A single turn carries every row of the set below to another of its rows. Some are shown first; where does it send the rows asked next?
vare: [ 11.0   0.4  -9.8 -21.4  -7.8  -9.1 -28.3   1.1  -3.3   0.4 -17.6 -33.3
 -13.5  17.9 -24.5]
Mov: [  4.4   5.6  -2.1  -9.5 -32.8 -10.1  27.4 -34.0  -3.0 -21.0  19.5  10.9
  23.7 -17.7 -19.1]
zunok: [-24.7   4.4  -6.2  28.3   1.8  39.2 -21.0  27.4  13.5   1.1  14.3  -7.4
   4.6 -18.0   6.2]
riso: [-24.2  -1.3  -6.1  11.1  31.2  19.4 -15.4   6.0  32.9   0.1 -16.7 -22.1
  -9.0   3.8   9.0]
zed: [-13.3  14.5 -16.6   5.7   3.6  25.1 -16.0  -0.3  26.2  14.2 -17.6 -38.9
  17.2  -0.3 -39.3]
mip: [  9.9  -1.4  -6.6  -8.4 -21.1 -16.7  31.3 -37.2  -3.9 -18.7  17.5  10.7
  10.2 -19.6  -2.9]
tamu: [  4.1  -1.5 -10.6   5.5  -3.5  -8.4  32.6 -46.7  -3.6 -11.9  16.8  11.5
  13.1 -22.9   0.3]
famav: [ 16.9   3.7  10.7  -0.5 -14.8  -1.6  18.8 -48.0  11.0 -13.8  16.3  16.9
  11.3 -19.3  14.8]
pek: [  6.1   6.7   8.3   9.2  -7.4  10.3  25.3 -47.2  14.7  -8.3  10.6  12.8
  27.2 -27.9  11.2]
givas: [ -3.4   8.3 -23.7  15.9  21.3  20.1 -18.5 -15.0  31.8  17.3  -9.4 -31.5
 -10.5   3.9 -19.0]
sena: [ -3.8   6.2  -8.1  13.3  -4.7   2.9  29.7 -48.5  -1.7 -10.6  18.5  12.5
  27.3 -22.1 -14.7]
Tibuv: [-14.9  -1.5   8.2   0.8 -18.1  15.9 -34.9  34.7 -27.1 -12.2   7.2  -6.3
   7.8  -1.0  -3.0]
geme: [-28.3  10.0  14.5  -7.6  -2.8  15.2 -35.4  14.6   4.3 -14.5 -15.0 -19.3
  19.0  23.6 -32.8]
Baz: [-27.6   3.6   2.4  13.4 -11.5  32.4 -23.8  37.4  -8.3  -4.6   4.5 -11.2
  23.0 -15.4  -5.5]
pakag: [ -9.9   2.3  11.5 -19.1 -11.2  -1.1 -37.2  15.7  13.5 -20.9  -6.3 -15.0
 -13.8  29.3 -14.9]
Vib: [  0.0  10.9  14.2   4.6 -15.4  11.9  22.8 -42.7   3.7 -10.6   5.6  10.4
  45.3 -26.1  -3.9]
lom: [ -7.4  -4.5  -0.7  -7.4  10.4   1.3 -24.7  10.2  30.4 -11.6  -7.2 -17.0
 -30.8  17.2  11.0]
sezat: [  6.7   9.7  20.6  -7.2 -28.2   1.6  14.5 -39.9  -7.3 -18.0   7.9  13.2
  40.3 -16.3  -8.8]
kitol: [-10.9  -1.5  -6.1  24.9   3.7  26.0 -30.5  17.8   7.3  -3.3  23.6   0.8
 -20.7  -5.6  17.2]
piz: [ 17.5   5.3  17.7 -10.2 -27.7  -7.1  12.3 -43.4  -2.9 -20.1  14.7  17.5
  19.1 -11.9   2.4]
Sofi: [ 12.0  -0.1 -19.9  -1.8  14.5  -1.4 -26.6 -14.0  13.8   8.8  -9.2 -28.4
 -30.1  14.6 -10.2]
gar: [ -4.5   9.7  -8.7 -16.4 -14.4   6.6 -22.2   8.7   4.0   4.0 -22.9 -40.2
  14.9   8.7 -42.2]
Kifa: [ -5.1  -5.2   3.0   7.7  -8.1  11.3 -39.6  22.8 -17.6 -11.9  18.7   1.6
 -19.5   4.9  11.6]
Nizo: [-36.2   7.2   3.2  11.8  23.5  27.9 -22.0   8.7  16.9  -2.6 -20.9 -24.0
  21.3   7.2 -17.6]
Tesuk: [ -4.2  10.2  -2.8   3.5 -22.7   0.9  26.7 -40.9  -0.8 -16.1  20.4  11.6
  33.9 -18.3 -26.5]

Kifa -> kitol
pakag -> lom
Now these:
famav -> pek
Mov -> mip
zed -> gar

